128 stands for zero in the data rows.
Each row below has a hidden score, from 0 to 30, with 15 about the middle. What is it? The score is a weighted sum of the row's numbers plus the product of two more (or one squared), each taken from its middle value.
[150 124 117 127  58 171 120 123 129  59 101  80 175 107 175 109  75 145
 129 133 137  95 172 160] 10
[102 133  95 114 168 119  99 141 131 206 164 135  85 144 119 160 146 109
 122 156 153 172  88  97] 26
[102 128 109  69 147 137 158 168 126 136 167 104 123 125 155 150 129 140
  98 100 114 150  82 125] 14
[ 97 139  89 109  61 147 131 164 129 127 175  88 139 113 185 144  84 141
 129 129 172 118 139 147] 17
[171 132 127 138 159 127  73 105 143 110 113 129 131 132  76 116 162 133
 138 116 107 168 113 104] 17
[ 84 149  96 131  83 137 122 129 137 177 194 156 116 173 140 167 101 144
 113  91 193  93 131 137] 16
[125 132 110 109 148 123 116 149 124 148 148 124 112 128 112 154 163 143
 129  68 119 165  82  92] 22
[122 162 121 150 150 115  88 106 137 144 119 165  93 115 112  99 161 119
 139 143 128 175 111  97] 18
[102 115  91 119 108 127 137 152  81 125 125 108  93  85 161 138 102 170
 152 150 129 157 138 153] 23
[158  96 140 159 133 101 126 104 145 119  76 137 137 109 105  78 110 115
 134 179  82 114 176 142] 21
[167 137 182 145 136 132 110 109 130  51 107 118 190  96 114  78 155 117
 158 141  98 126 148 135] 19
[143 116 135 156 128 113 160 104  99 145  97 138 147  94 115  72 111 110
 164 176 110 108 172 159] 17
[132 133 141 158  95 122 135 113 131 155 131 162 107 153 108 138 103 110
 123 142 157 100 163 134] 17
[114 104 136 161 117  97 138 114 111 188 140 144 144 136 110 121 102 114
 167 166 132 100 168 126] 16
[144 111 142 156 108 120 129 104 102 120  70 147 120  95 129 121  93 116
 148 202 123 116 179 146] 17
[151 145 140 123 185 117 106 129 153 144 143 155 101 162  98 121 182 106
  94  88 120 164  79  99] 16
[185 102 118 127 137 142 118 125 116  73  60 113 107 152 122 124  98 149
  76  92  86  83 153 143] 11
[ 57 116  77 134 111 112 172 168 114 177 169 121  89 110 178 145  99 145
 168 162 144 146 123 156] 16
[167 154 170 167 143 113  74  77 136 123 119 151 164 180  82  98 169 113
 108  86 133 122 136 102] 21
[131 131 144 169 127 113 144  89 152 157 132 138 138 138 114 107  98  83
 136 150 171 101 166 137] 17
[162 113 173 157 116  94 155 107  86 118  86 171 151 114  97 101 121 116
 174 196  87 120 170 121] 17
[153 149 155 127 123 136 111 111 159  95 102 132 119 134 108 118 184 104
 124  97 116 129 107 122] 9
[ 78 132  93 124  80 156 160 153 136 115 145 109 148 105 193 135 112 145
 155 145 153 131 142 159] 14
[156 117 184 150 145 127 121  91 126  88  78 142 207 164  77  96 154  86
 110 129 112  84 169 144] 11
[102 146 109  94 150 163 128 166 158 103 163 128 140 127 116 126 156 123
  82 104 110 157  87 106] 11
[139 139  98 134 171 125 112 120 139 145 109 134 107 121 114 101 158 126
 120 130 103 158 112 102] 19
[ 77 129  86  87 110 146 150 176 104 106 152  63 140 129 168 157  86 153
 112 123 128 120 130 156] 14
[118 157 121 126 130 117 131 139 158 166 184 147 109 177 112 140 155 117
 126  79 152 150  84  78] 14
[127 154 157 165 137 107 118  87 163 175 143 165 143 154 112 109 161  89
 160 154 192 120 129 109] 25
[162 131 167 144 154 123 114 112 145  77 120 127 157 141  84  65 174 108
 113  73  95 149 122 120] 24
[ 87 152 144 136 133 115 149 144 155 175 175 144 150 127 113 120 151 107
 172 152 152 166  97 117] 15
[141 137 160 181 127 103 114  77 129 169 150 156 157 127  84  75 146  95
 191 154 134 138 155 106] 12
[123 138 109 114 180 134 133 143 160 130 154 145 134 162 105 116 179 127
 120  90 106 168  90  92] 16
[144 107 152 152  87 134 122 114  99 110  99 129 152 123 111 121  78 136
 123 163 130  92 203 163] 10
[145 145 161 173 181 103  82  80 133 166 156 175 114 167  71 109 163 115
 127 102 141 117 135  94] 14
[141 132 166 149 130 104  94 107 120 122 100 127 153 119 122  70 163 106
 146 154 115 143 118 124] 21
[186 138 156 164 171 125  95  94 147 107 119 176 149 144  88  99 169 116
 139 114 115 144 118  95] 20
[113 155 141 142 138 121 137 119 137 146 150 104 185  86 132  72 160 110
 162 151 112 147 120 120] 16
[197  86 153 140 139 134 104  90 126  81  54 112 148 132  91  81 126 109
  97  99 108  95 163 157] 8
[165 124 151 168 111 114 131  85 127 142  99 131 132 135 115  88 121 125
 163 145 111  96 168 135] 11
[151 122 138 146 176 132 107 112 163 114 120 176 159 158  89  84 192  93
 120  98  87 166 112  89] 14
[155 136 153 113 153 132  98 132 108  94 108 130 149 119 101 133 150 134
 122 122  85 152 127  88] 20
[ 72 150  75 116  95 152 142 165 133 138 150 101 110 105 191 168  76 166
 141 139 175 156 108 149] 17
[118  88 108  78 173 138 130 179 132 118 137 116 129 102 108 120 152 125
 125  99  53 166  74 111] 9
[ 72 119 120 140  78 121 153 150 116 126 160 122 147 123 160 110  96 137
 165 143 168 147 155 142] 14
[113 131 118  85 175 126 158 176 121 123 142 136  70 143 145 120 149 154
 103  93  91 161  79 100] 18
[ 94 141  71  91 167 135 116 153 140 144 137  80  96  90 174 136 113 141
 138 155 129 165  72 119] 21
[132 128 131 133  92 156 164 132 105 122 143  97 159 142 149 144 109 141
 145  86 136  84 168 136] 11
[ 83 139  91  95 155 134 146 155 170 175 163 116  65 119 157 159 138 125
  93 101 142 156  74 128] 8
[153 107 110  77 137 153 139 160 142 115 133  91  96 105 154 172 143 127
 107  89 143 142  90 106] 9
[127 124  97 109 127 166  99 137 121  64 115  88 135  65 158 137 102 164
 128 155  83 119 149 160] 10
[159 123  94 115 157 142 112 134 155 118 149 102  99  90  98 141 134 115
 144 142 111 167 103  99] 16
[ 95 146  97 103 172 120 162 154 119 185 164 120  66 110 157 158 122 152
 147 118 152 135  86  96] 12
[137 119 136 133 108 130 133 114 128 105 133 146 125 162 138 136 120 130
  80  58 151  92 155 135] 9
[142 118 115 112  88 164 133 143 130  60 126  99 202 115 169 125 114 134
 123 114 146 124 159 146] 13
[101 123 146 160 103  97 155 122 112 207 153 186 111 162 125 124 105  91
 147 189 150 108 168 144] 26
[118 127 107  69 129 162 144 168 149 103 138 100 110 132 144 184 142 155
  54  84 141 176  86 117] 22
[131 148 191 148 120 103 106  96 150 144 158 153 200 156 112 101 173  89
 138 108 157 108 117 109] 12
[157 112 135 135 188 124  77 107 159 105 116 147 130 123  67  83 173 104
 110 130  81 169 119 104] 11
[ 96 153  95 100  93 147 172 165 109 157 173 120 123 107 182 189  88 169
 146 134 185 127 109 128] 18
[ 51 121  73 106 146 136 165 172 124 195 172 107  90  96 172 160  99 161
 171 162 149 180 111 130] 15
[ 99 135 148 183 123  76 155  97  96 212 130 167 133 153 115 113  90 108
 153 196 160 106 167 119] 23
[142 128 126  86 124 140 158 138 127 134 128  78 105  88 139 150 123 133
 148 161 127 142 122 115] 13
[138 122 166 143 120 107 109 109 148 145 158 132 183 163  96  58 200  80
 130  82 116 128 111 119] 13
[ 71 115  92  76 133 140 160 162 136 181 174  95  71 120 141 159 147 110
  98  78 152 138  81 130] 5
[130 136 120 145  74 130 143 126 133 119 125 138 116 127 173 124  92 152
 132 149 156  93 169 163] 17
[191 113 132 120 168 143  68 112 168  49  92 123 121 117 114 110 159 129
 100  83  79 145 102 114] 12
[ 86 111  86  64 147 146 184 200 119 115 136  89 138  74 156 131 131 137
 148 166  70 183 104 154] 17
[ 96 120  80 103 155 153 147 151 151 152 156 124 102 121 132 126 139 119
 128  94 116 160  80 111] 10
[176 137 175 150 137 114  98  91 154 112 126 164 151 193  72 106 169  94
 106  77 107 118 118  74] 9
[ 89 131  75 110 116 164 123 147 140 125 176 118 124 122 162 176 112 150
  91  93 158  99 105 124] 9
[ 99 112 100  95  84 147 143 150 107 114 157  80 119 122 189 162  86 152
 123 131 171 111 134 160] 13
[ 69 137  95  92 113 135 180 176 132 156 166 120 126 102 175 202 103 135
 171 170 170 168  92 114] 22
[173 122 174 161 117 108  95  79 140 114  88 171 182 180  93  90 140 107
  87 104 127  95 152 130] 14
[ 93 110  98  72 146 148 154 189 101 140 153  89 138 113 157 150 116 164
 111  95  96 158  93 140] 28
[161 123 190 152 126 110 113  97 117 117 113 149 175 149  79  87 173 115
 139 110 122 122 136 100] 23
[154 121 152 153 172 135  91 105 135 101 124 176 171 137  81  65 199 117
 139 120  94 129 125  92] 17
[ 86 136  98  61 112 141 140 173 129 124 168  54 133 100 168 159 119 131
 137 141 117 120 100 125] 20
[106 120 100  71 109 154 170 173 132 105 170  76 118 135 150 176 108 164
  91  84 140 115  98 125] 10
[ 68 136  85 117 103 153 160 170 140 123 181  91 122 114 171 112  97 141
 155 124 126 132 120 159] 8
[178 115 144 166 161 110  63  87 138  99  69 159 142 135  75  81 161 103
 129 109  93 136 144 115] 12
[ 79 116  95  79  97 164 182 180 122 125 191 100 157 100 174 154 107 137
  99 112 144 134 109 143] 12
[163 167 139 163 148 137  91  88 151 113 126 150  90 131 107 129 165 118
 128  78 153 140 116 107] 19
[101 118  98  72 147 170 130 170 137 132 128 110  87 119 150 164 141 141
  88  82 122 152  79 130] 12
[155 152 154 182 118 112 107  76 147 146  96 165 123 153 102 116 126  94
 150 122 150 125 154 111] 11
[104 128  93  93 161 146 135 166 114 162 154  97  81 129 124 171 124 147
 137 111 121 150  78 116] 14
[157 101 134 137  85 145 110 103 143  98  98 121 146 135 131 147 124 107
 100 105 123  77 164 173] 4
[113 104  68  80 121 161 129 174 118  67 124  76 128 111 140 130 116 165
  71  94  69 146 120 155] 13
[148 142 141 161 170 122  85  98 157 106 125 157 137 145  91  88 164 113
 116 101 105 161 113  97] 19
[109 104 177 155  88 116 182 101 135 175 174 187 178 178 101 136 144  79
 113 105 172  66 161 145] 4
[111 128 104  75 118 137 168 168 128 119 140  69 103 127 169 167 104 154
 121 120 145 160  84 113] 16
[ 96 123 151 161  68 116 162 118 122 156 147 135 151 155 136 118  90 120
 135 173 196 113 179 145] 17
[161 136 153 141 142 127 103  90 155 107 121 155 170 145  75  87 188 124
  83  80  99 135 126  87] 19
[137 138 165 170 111 106 124  82 123 143 139 131 193 155 104  63 146 107
 205 167 166 129 163 115] 21
[176 119 149 175 131 105  71  60 132 125  53 161 108 143 101 101 116 120
 151 114 126  94 151 113] 11
[ 71 135  92  74 131 133 162 190 131 150 168  94 101 130 166 155 123 152
  95  96 130 137  74 131] 13
[111 134 104 106 151 133 126 154 146 160 156 118  63 153 132 196 126 130
 128 119 162 147  83  93] 17
[155 148 169 182 119 110 127  73 134 131 121 134 145 134 104 120 123 107
 185 172 160  97 167  98] 13
[169 123 130 134 191 140  81 121 162  85 105 129  91  74 104  85 163 122
 123 138  89 162 113 132] 10
[167 125 160 174 147  86 124  88  91 143  99 136 103 125 110 106 100 147
 175 172 121 102 171 114] 15
[118 110 126 143 118 124 135 122 114 156 129 165 131 114 114 110 117 134
 107 107 105 103 150 150] 10
[140 164 141 130 127 113 138 131 145 117 110  93 149 113 149 115 123  98
 158 156 125 147 110 115] 17
[ 78 124  73  88 126 158 147 153 118 125 156 104 103 122 179 153 113 155
  80  80 129 116  94 130] 13
[153 134 153 173 183 114  83  99 134 135 100 165 113 119  72 105 158  99
 154 166  85 164 138 106] 14
[ 91 112 100  96 189 131 127 169 130 148 124 127  78  87 138 139 144 113
 148 151 102 199  78 123] 13
[137 116 109 148  91 129 117 125 111 140  95 134 110 100 139 136 112 137
 127 137 131 120 162 152] 13
[194 129 143 175 149 111 111  70 136 123  76 159 139 116  91  88 127 111
 129 170 108 109 161 134] 20
[ 72 112  54 113 135 131 142 160 123 179 164  81  89 131 187 161  90 149
 156 147 158 124 105 139] 26
[ 93 133 114  77 151 133 161 174 133 149 159 121  94 133 174 148 130 134
 112  96 137 119  64 113] 10
[120 127 119 130 105 143 130 114 137  79 100 138 119 141 146 113 108 147
  85  99 112  97 141 163] 9
[140 158 152 153 145 115 132 120 133 145 139 120 158 125 114 110 154 115
 170 171 123 123 126  85] 17
[181 132 173 152 129 113 126  82 148 117 101 164 142 183  93 111 143  93
 113  98 135  86 149 123] 12
[154 144 169 131 154 115 137 117  93  95 101 129 170 124 122  92 167 149
 155 110 106  98 106  95] 27
[157 121 128 146  97 128 117 118 116 124 130 148 114 147  99 151 106 133
  70 120 141  86 156 139] 13
[130 104 105 145 114 137 102 130 121 109 112 139 107 114 127 130 113 131
 102 122 101 113 158 161] 8
[161 118 165 169 149  94  83  93 135 136 101 186 117 135  70  64 158 104
 139 142  82 143 150 117] 11
[147 150 126 158 168 130  98  92 165 150 139 144 152 134 131 103 163  97
 147 153 140 138 124  96] 16
[148 120 154 162 166 112 121 101 106 132 100 132 132  83  95  85 150 113
 182 202  77 143 155 117] 15
[131 122 120 131  54 150 129 130 111  97 137 111 155 105 176 144  89 164
 156 122 167  80 167 148] 10
[150 119 140 132 103 127 145 115 118  99 104 119 179 115 149 107  90 127
 109 114 127  79 173 161] 7
[145 141 141 130 132 140 116 126 143 108 114 137 202 156 119 115 171 119
 125 102  99 138 111 116] 19
[162 132 166 157 140 111  94  89 117 116  94 128 185 150  90  82 167 117
 128 132 108  97 143 129] 17
[ 44 140  65  91 130 131 135 171 148 150 139  79  71  97 206 155  86 138
 130 170 138 154  88 168] 24
[114 124  81  75 111 189 147 166 127  95 103  50 112  91 194 164  87 159
 120 114 155 151 119 152] 12
[140 141 139 108 150 107 138 145 113 125 126  95 100  99 130 136 133 124
 161 172 119 138 112 123] 18
[125 135 144 126 152 114 121 122 120 145 107 124 138 106 119 107 151 140
 168 185  94 156 118 123] 20
[116 136 109 162 110 114 103 106 111 180 118 144  76 160 122 148  91 144
 133 144 164  91 159 151] 24
[116 117  81  84 190 120 153 164 110 137 126  99  68 103 141 153 120 145
 134 112  90 150  73 124] 13
[121 114 132 134 100 145 163 140 116  80 113 114 146 119 157 106 104 144
 118 160 142 120 173 161] 15
[ 61 135 138  97 155  98 153 167 107 185 174  88 129 114 154 118 132 103
 182 175 129 166  84 131] 14
[123 125 128 162  91 104 139 103 115 140 117 146 107 132 141 111  81 114
 132 177 148 101 164 118] 23
[158 126 172 161 131 115 116 100 105 107  93 148 159  90  91  65 134 114
 176 195  92 149 163 127] 17
[163 134 134 152 149 108 102 103 144 116 132 149  83 146  96 126 152 129
 136 133 146 148 117  70] 17
[155 130 145 173 180  93  96  82 128 160  87 184 118 160  74 103 128 115
  84 138 101  99 145 112] 16
[108 112  90 133 107 133 115 138 109 132 158 157  76 100 141 149 104 162
 131 153 142 151 143 145] 17
[114 126 142 111  61 153 159 156 107  72 139 124 153 134 166 163 124 172
 115 103 165 113 151 159] 28
[ 78 138  73  89 165 154 149 170 135 146 147  94  88 114 148 157 111 130
  80 142 115 165  89 138] 15
[ 93 135  93 135  93 150 119 139 117 125 150 110  77 106 156 151 108 141
 115 141 174 134 136 152] 14
[187 138 170 159 160 110  87 115 147  90 105 173 142 179  77 114 186 115
 107  63 130 116 118  84] 14
[121 117 111 128  60 154 125 135 105  89 122 103 110 120 162 159  83 146
 126 152 140 128 173 151] 13
[157 129 127 129 153 132  78 123 150 100  83 145  80 139  84 129 169 137
  98 128 107 193  97  98] 21
[ 81 135  83  84 120 145 149 175 147 118 133  53 118  80 187 163  96 121
 110 164 136 152 105 165] 18
[ 98 130  68  89 158 155 132 176 131 131 143  80  89 125 169 151 123 151
  83  91 130 148  82 144] 15
[ 88 119 124 118 169 115 129 153 139 157 146 117 137  82 135 100 142 104
 161 172 113 172  93 112] 13
[137 146 180 162 124 106 146 101 109 121 144 141 183 115 115  95 143 115
 181 185 142 104 162 125] 15
[132 120 165 170 131  99 127  91 111 187 108 180 149 190  99 133 122 102
 126 104 161  67 139 123] 12
[150 148 135 151 162 122 102 115 163 150 141 181 128 180  88 104 173 103
 117 105 129 129 104  76] 22
[119 115  89 140  91 122 114 138 104 163 126  94  93 127 142 118 101 154
 157 142 132 115 148 142] 21
[136 121 101 144  96 144 117 117 126 134 155 137  96 139 154 136  99 152
 132 120 168  88 159 139] 12
[139 145 163 168 116 109  78  87 152 155 146 171 138 164  72 107 178  93
 147 104 161 161 131  96] 14
[122 123 151 156  98 106 156 113 114 146 106 133 144 137 134  94 110 115
 151 164 146  79 180 151] 23
[117 123  61  88 160 151 121 152 137 115 126 100  84  89 155 147 125 154
  90 109  79 138 110 141] 9
[176 129 171 175 171  92 104  81 123 102  97 200 150 160  84 103 149 119
 121 115  99 116 142 104] 19
[ 52 149  98  79 112 149 211 192 131 186 182 103 150 139 172 177 129 136
 151 122 145 142  86 129] 17
[175 118 149 167 154  89  90  98 110 114  37 176 110  95  89 112 117 134
 142 170  73 128 157 131] 15
[166 143 152 175 165 111  88  86 153 126 113 166 121 133  93 105 163 124
 151 159 106 128 144 126] 14
[116 113  93  58 100 153 132 178 130  94 125  72 115  87 129 138 129 134
  72 114  59 187  76 150] 15
[111 131  93  63 117 132 150 179 106  87 117  87  70  95 157 170 102 163
  93 112  91 152  97 140] 12
[117 129 165 153 161 100 108 139 121 145 138 153 146 111  99 118 161 129
 190 158 112 156 109  91] 21
[162 133 190 162 133 112 102 103 118 126 101 177 157 178  88 123 149 109
 117 118 133  90 151 121] 13
